z189: [ 0.09 -0.12 -1.21 -0.76 -1.30  4.40  8.10  4.46 -0.45  4.04  4.23 -2.18
 -2.34 -2.91 -1.44  8.49]
z280: [-0.03 -0.93  4.03  1.95  2.52  4.17  1.68  1.63  1.94  2.56  1.95 -1.83
 -4.10 -0.03 -3.73  1.08]
z67: [-1.71 -2.39 -2.67 -1.48 -0.98  1.38  4.91  4.02 -2.07  1.76  3.83 -4.09
 -5.54 -3.07 -4.16  5.17]
z689: [-0.05  1.20 -2.65 -2.09 -1.71  0.63  3.01  1.28 -4.04  0.86  0.79  2.78
  5.80  1.74  4.93  4.70]
z787: [ 0.94  1.49 -0.49 -0.63  6.52  5.54  5.91  5.46 -0.75  6.52  3.97 -1.58
  0.27 -2.05  0.01  6.87]
z14: [ 0.82  2.57 -1.82 -0.44 -0.24 -0.07  2.25  3.76 -2.38  1.16  3.36  5.15
  7.38  2.09  4.73  0.72]
z285: [-1.58 -1.36  0.63 -0.39  1.01  1.88  3.44  3.03  0.97  2.62  2.43 -3.36
 -4.38 -0.90 -2.16  5.39]
has: [5.91 5.54 6.52] -> no
has: [ 0.82  2.57 -1.82 -0.44] -> yes
places z280: [1.95] -> 4 11
has: [-2.38  1.16] -> yes
places z787: [6.52] -> 5 10

z44: [ 0.85 -3.28  4.27  8.68]
z417: [-6.07 -2.40  9.51 -3.45]
z835: [ 5.71  4.15 -4.79 -3.73]
z142: [-1.73  4.26  4.26  6.22]
z738: [ 0.39  6.27 -1.22 -3.87]
has: [6.22 4.26] -> no
has: [-3.73 -4.79] -> no
places z142: [4.26] -> 2 3
has: [ 5.71  4.15 -4.79] -> yes

z895: [-0.05 -3.12  1.22 -0.05 -0.08  0.00 -0.05 -2.68  0.00 -3.12  1.55 -5.62
 -3.12 -3.12 -0.05]
z766: [ 0.41 -0.12  2.17  3.20 -0.01 -0.01 -1.76  4.40  0.00  4.63 -1.07  0.22
 -1.22  0.12  4.50]
z874: [ 6.67  2.38  1.32  0.63 -0.14  0.00  1.02 -0.54  0.00 -0.61  0.70 -4.71
 -4.82  1.14  0.12]
z578: [-3.09 -1.25  0.47  1.63  0.07  0.00  1.43  3.16  0.00  4.75  1.76 -4.68
  1.31 -3.04 -1.51]
z207: [ 1.42 -1.28 -2.90 -3.40  0.06  0.00 -3.50 -6.13  0.00 -5.84 -2.21 -3.77
  3.38 -3.77  1.84]
z991: [ 3.70 -0.21 -0.90 -0.40  0.06  0.01 -1.29 -0.24  0.00  0.49 -0.75  0.53
  0.87 -5.20  1.55]
z880: [-8.82 -1.93 -0.69 -0.16  0.07  0.00  2.04  1.25  0.00  2.06  1.23  0.25
  3.68  0.18 -0.09]
z939: [-1.71 -2.43 -2.16 -3.44  0.14 -0.01  1.32 -5.62  0.00 -5.61  0.87  1.36
 -0.04 -1.58 -0.56]
has: [ 1.02  0.00 -0.14  0.63  1.32] -> no
has: [-1.22  0.12] -> yes
has: [-4.71 -4.82  1.14  0.12] -> yes
places z207: [1.42] -> 1
places z895: [-0.05] -> 1 4 7 15
has: [-3.04  1.31 -4.68  1.76] -> no

z661: [-1.61 -0.33 -0.34  4.33 -5.94  2.40 -0.18 -4.76 -4.88  3.32 -2.21 -1.83
  0.95 -1.25 -0.25]
z432: [-0.05 -6.63  5.32 -8.73  5.56 -2.14 -4.22  6.28  9.64 -7.20  6.40 -0.18
 -4.06  4.57  2.11]
z856: [ 0.95  0.10  1.40 -0.69 -0.59 -0.81  0.29  1.32  1.40 -0.21 -1.57 -0.84
  0.33 -0.18 -0.07]
z819: [ 0.23 -2.78 -0.40 -4.66  4.93 -6.72 -0.61  4.76  3.24 -2.36 -0.68 -1.54
 -0.03  1.56  2.35]
z740: [ 0.95  0.10 -0.82 -0.69  2.30 -0.81  0.12  1.32  1.40 -0.21 -1.57 -0.84
  0.33 -0.18 -0.07]
z845: [ 0.95  1.40 -0.68 -0.69  2.30 -0.81  0.29  1.32  1.40 -0.21 -1.57 -0.84
  0.33 -0.18 -0.07]
z682: [ 0.29 -0.86 -0.81 -0.01  0.79 -0.46 -0.81  0.96  1.18 -0.01 -1.15 -0.81
 -0.40  0.21 -0.01]
has: [ 0.33 -0.19 -0.07] -> no
places z682: [-0.81] -> 3 7 12
places z845: [1.40] -> 2 9
places z856: [-0.69] -> 4
has: [-4.88 -4.76 -0.18] -> no

z414: [ 0.25  0.45 -3.04 -3.04  1.85  3.63 -3.58  3.94 -0.65  0.14  4.13  3.51
  0.43  1.85  3.32  4.12 -1.54 -2.02 -3.07  0.34  1.85 -3.04 -2.07  4.36
 -3.04 -1.75 -2.23 -1.78]
z599: [ 1.81 -1.04 -0.48 -2.45 -2.93 -1.48  1.39  1.86  1.19  0.47  1.86  0.40
  0.04 -0.56  2.15 -1.42  1.65  0.91 -0.79  1.66 -2.82 -4.45 -1.61  0.02
 -3.09 -3.28 -1.99  2.18]
z403: [ 0.35  1.41  1.07  3.00 -0.72 -2.57  2.73 -1.30 -0.22  0.83 -2.05 -0.86
 -1.50 -1.70 -2.91 -3.91  2.11  1.74  3.60 -1.85  1.64  1.84 -1.22 -1.37
  2.16  0.90  2.30 -1.26]
z564: [ 0.18  0.68  0.33 -2.98  1.31  3.74 -3.40 -1.83 -0.61  0.01  4.29  0.68
  0.40  1.69 -1.83  4.05 -1.78 -1.88  0.68 -1.83 -2.74 -5.35 -2.01  4.29
 -3.15  0.68 -2.10 -1.83]
z258: [ 2.40 -5.88 -3.63 -6.89 -5.57 -2.09  1.20 -0.98 -1.80 -1.80  0.31 -0.71
  2.89  1.29  6.27  2.50  1.54  0.12 -6.78  6.38 -3.90 -8.62  1.77 -1.13
 -5.68 -4.74 -5.05  4.04]
z664: [-1.20 -0.60  0.43  0.10  0.77  1.45 -1.30 -3.46 -2.86 -0.95 -3.07  1.37
  0.05  2.07 -0.60  3.31 -1.62 -0.78 -2.64 -0.61  2.81  1.87  0.62  1.97
  1.65  2.10  1.19 -2.20]
z47: [ 0.62  1.29  1.61 -0.87 -1.15  0.33 -0.13  0.88 -3.11  1.10  1.57  3.85
 -1.80  1.02  0.01  0.92  0.56  0.28 -1.22 -1.23  0.19 -3.18 -2.94  4.28
 -1.76 -1.35 -0.51  0.07]
z483: [ 2.00 -0.25  1.80  0.98 -6.31 -6.23  6.30 -4.15 -3.35  1.82 -3.71  0.38
 -3.12 -1.30 -3.35 -5.56  4.35  4.05  1.23 -0.63  2.99 -0.57  0.67 -0.09
  0.14 -1.38  1.33  3.82]
z191: [ 0.55  1.24  1.87 -0.83 -1.45  0.39  0.07  1.06  1.87  1.18  1.58  3.90
 -1.82  0.98  0.04  0.94  0.55  0.42 -1.32 -1.24  0.32 -3.46 -2.93  4.19
 -1.73 -1.27 -0.42 -0.02]
places z191: [-1.27] -> 26
places z414: [1.85] -> 5 14 21
has: [1.87 1.18] -> yes
has: [0.39 0.07] -> yes
places z564: [0.68] -> 2 12 19 26
places z258: [-1.80] -> 9 10

z65: [ 0.24 -0.71  2.06 -1.36 -0.33 -1.63 -1.61 -2.55]
z99: [-0.15 -0.19 -0.19 -0.15 -0.82 -1.18 -0.16 -1.05]
z449: [ 2.22 -6.28 -0.02 -4.17 -0.66 -7.67 -4.60 -0.06]
z491: [ 3.48  5.20  9.62  0.66  0.48  7.64  0.59 -3.88]
z481: [ 0.25 -0.17  0.02  0.17 -0.13 -0.11  0.25  0.13]
z57: [ 5.88 -4.18  0.92  4.49 -2.17 -1.43  5.34  2.55]
z214: [ 2.56  8.43  7.78 -4.03 -3.29  5.99  2.07 -4.99]
z772: [-0.23 -0.64  0.73 -2.24  0.25 -0.54 -3.44 -1.59]
z62: [ 0.25 -1.04  1.80 -0.09 -0.88 -0.05 -1.27 -1.52]
z679: [ 2.06 -0.51  2.06  1.52  1.52  1.88  1.52 -2.01]
z771: [-0.24  0.20 -0.19 -0.03 -0.06 -0.10  0.27 -0.20]
z963: [-0.01 -0.01  0.00  0.00  0.00  0.00  0.00 -0.01]
has: [-0.88 -0.09  1.80 -1.04  0.25] -> no
has: [-7.67 -0.66 -4.17 -0.02] -> no
places z679: [2.06] -> 1 3
places z99: [-0.15] -> 1 4

